(in the rows, 128 means zero)
Each path below is one point turned by a fixed rotation once a step. After each direction that follows a path, write how fast that rotation turns it, in deg/step (0 if it stays still).
Each turn is a multiple of 5 degrees from 10 to 175, or 0.
Each row of a path follows its step; steps can be skipped.
path 1
step 2: [135 122 136 135 122 119 126 130 125 131 139 132 129 123 137 123 132 139
 128 130 116 127 131 132 137 134 129 125 130 142 126 121 126 125 132 120
 125 125 127 134 134 121 129 123 120 112 124 124 124]
step 3: [122 136 139 129 129 133 126 127 123 134 143 130 139 124 133 117 129 126
 140 135 125 126 124 133 136 126 136 133 116 131 129 131 132 128 124 133
 125 135 128 137 128 125 131 129 116 118 134 126 120]
step 5: [139 128 138 125 133 123 123 124 133 127 131 123 136 129 139 126 126 131
 130 130 129 121 123 129 128 134 130 137 137 128 133 122 133 131 129 145
 135 123 128 138 142 135 126 118 125 119 125 126 121]
step 6: [133 137 132 122 130 127 123 140 135 127 130 135 143 121 133 129 114 127
 130 134 124 135 124 132 132 121 130 134 131 127 132 127 123 122 122 144
 139 132 124 122 137 124 129 135 128 129 130 120 127]
step 8: [123 126 137 125 129 122 135 135 136 127 134 120 126 119 139 118 119 124
 122 124 121 127 136 129 127 122 136 129 123 121 133 123 125 127 121 131
 130 134 121 144 141 128 123 130 130 130 129 137 133]
step 9: [128 121 139 122 117 121 129 126 131 129 145 126 138 128 134 121 111 126
 125 128 125 127 126 128 132 118 120 123 124 124 125 121 117 130 126 121
 129 129 121 121 129 126 125 129 127 134 128 121 135]
step 13: [127 122 132 117 125 131 132 132 128 131 127 128 134 131 136 120 131 143
 133 130 143 127 132 130 126 129 133 133 132 133 125 131 122 125 122 133
 131 129 123 145 139 125 132 121 125 121 135 121 118]
step 14: [133 120 130 127 130 138 116 133 137 123 130 132 139 126 136 125 125 131
 132 131 121 133 129 133 142 126 126 133 125 136 129 132 125 125 117 120
 140 126 128 134 138 121 127 119 124 132 126 118 121]
Directions:
[129 127 126 124 123 127 128 127 124 127 129 129 123 127 128 128 128 127
 126 128 128 123 131 130 127 126 130 125 125 128 127 128 126 128 129 128
 128 127 127 128 127 126 128 129 126 129 126 127 126]
35
[127 127 129 128 127 130 130 131 128 130 129 133 127 129 127 133 126 130
 127 129 128 131 129 128 132 128 129 128 128 130 130 125 131 129 130 130
 129 127 133 127 130 128 127 129 126 128 125 125 129]
85
[129 127 128 130 131 128 127 128 130 127 127 125 125 127 131 126 130 126
 126 127 125 128 128 128 130 126 128 127 128 132 130 124 130 129 128 129
 127 124 127 128 130 126 130 125 129 130 126 130 125]
120
path 2
step 0: [124 129 130 127 127 127 110 127 120 135 135 121 126 126 119 124 123 135
 130 124 132 128 133 118 138 117 127 129 124 117 127 120 129 132 125 132
 120 129 120 128 124 135 119 130 140 118 136 131 120]
step 1: [125 118 138 123 131 136 136 131 129 125 124 128 135 119 142 125 125 124
 121 139 131 130 121 114 123 126 128 131 135 131 132 132 126 122 128 125
 132 132 129 133 135 143 138 140 123 127 128 125 126]
step 2: [141 129 130 135 137 128 135 126 129 135 138 130 118 120 122 118 132 126
 127 127 130 116 144 127 138 133 128 127 121 129 137 119 135 131 125 119
 124 130 132 131 123 125 128 125 132 132 129 141 121]
step 4: [115 128 133 138 128 118 131 128 130 139 132 126 127 127 124 118 122 132
 136 119 124 120 133 116 138 126 122 129 130 132 126 126 135 131 132 135
 128 135 134 131 133 141 126 135 136 128 118 118 127]
step 7: [134 122 127 119 122 132 124 137 131 130 123 124 118 126 133 129 124 126
 126 139 129 127 134 120 127 136 132 142 128 144 124 133 138 125 134 126
 127 121 142 117 127 130 135 127 138 126 127 122 130]
step 9: [134 135 134 117 123 122 126 124 127 138 130 132 139 125 140 122 125 121
 117 120 134 138 122 120 129 127 125 139 118 129 128 126 128 124 128 126
 120 123 129 131 141 133 141 131 126 122 131 124 134]
step 12: [128 138 131 136 130 132 129 128 132 124 124 118 133 129 125 122 126 119
 129 126 125 135 130 122 132 113 121 124 128 134 122 123 130 134 123 118
 127 131 137 133 132 132 132 127 144 129 111 128 117]
step 14: [122 124 123 138 139 131 133 134 123 125 123 136 124 115 134 123 123 129
 128 119 129 135 141 138 123 127 110 132 126 130 130 119 125 123 131 125
 126 127 123 129 137 131 129 129 123 131 115 130 124]
Directions:
[127 126 127 126 126 125 128 129 126 127 128 127 131 129 128 127 129 132
 129 127 129 128 128 130 132 125 125 127 131 127 128 128 129 129 124 126
 125 129 127 127 129 132 132 130 128 128 129 127 131]
85
[127 129 127 126 128 130 132 128 128 127 130 126 129 128 128 128 129 128
 127 123 125 129 125 124 131 128 127 127 130 128 127 127 125 128 129 129
 127 128 130 127 129 130 128 127 126 126 131 127 122]
90
path 3
step 1: [122 129 115 138 130 135 129 128 135 131 128 129 122 137 124 126 132 125
 134 137 124 120 111 131 126 136 136 120 128 125 141 127 131 132 142 126
 135 128 141 128 123 119 124 135 131 116 127 124 127]
step 2: [134 125 125 118 133 122 134 129 137 121 124 132 133 126 121 133 133 143
 127 121 138 131 133 128 136 146 128 125 126 135 140 131 131 126 130 126
 143 119 127 126 135 123 119 131 124 129 131 136 128]
step 3: [128 126 122 133 128 125 131 147 126 132 126 124 131 122 121 126 131 125
 137 119 132 133 138 127 124 126 131 126 141 140 126 128 125 127 126 131
 121 124 140 139 123 118 123 133 122 135 114 130 120]
step 4: [131 133 129 133 144 132 137 134 141 127 115 132 125 133 136 132 121 125
 126 125 116 125 127 122 132 135 137 125 134 128 127 131 113 128 131 137
 136 129 128 129 130 129 142 131 132 128 120 118 122]
step 7: [124 125 125 136 133 131 129 125 139 131 130 131 130 133 118 128 121 124
 132 130 126 125 142 119 143 143 127 141 125 121 130 125 129 128 135 126
 131 121 143 129 130 122 125 135 131 124 131 117 134]
step 9: [128 126 123 128 141 131 136 131 125 131 139 131 133 120 127 132 137 126
 131 112 124 126 136 130 131 132 139 117 128 135 113 128 135 122 136 140
 129 134 135 128 119 130 137 126 121 131 129 125 123]
step 11: [120 132 131 133 128 121 140 129 129 126 128 125 135 113 130 140 124 126
 127 132 126 127 125 132 128 119 116 127 131 111 126 113 118 116 134 128
 126 129 129 128 129 128 124 118 119 128 126 122 129]
step 13: [128 115 124 139 120 135 136 124 120 122 136 132 139 124 129 123 126 131
 131 125 137 125 118 122 138 152 125 125 129 125 133 124 132 126 131 124
 129 123 133 124 132 124 124 126 135 124 131 131 134]
Directions:
[131 127 127 123 132 129 126 127 128 129 129 128 125 130 125 130 129 127
 128 128 123 127 128 127 131 129 127 127 130 128 128 130 128 126 130 127
 128 131 127 127 128 127 129 130 130 127 127 126 130]
135
[128 134 126 127 130 127 128 128 130 131 127 128 125 127 127 129 128 128
 129 124 129 126 129 128 127 129 131 130 127 129 132 127 126 130 127 129
 126 124 129 128 130 127 129 131 128 131 127 127 127]
20
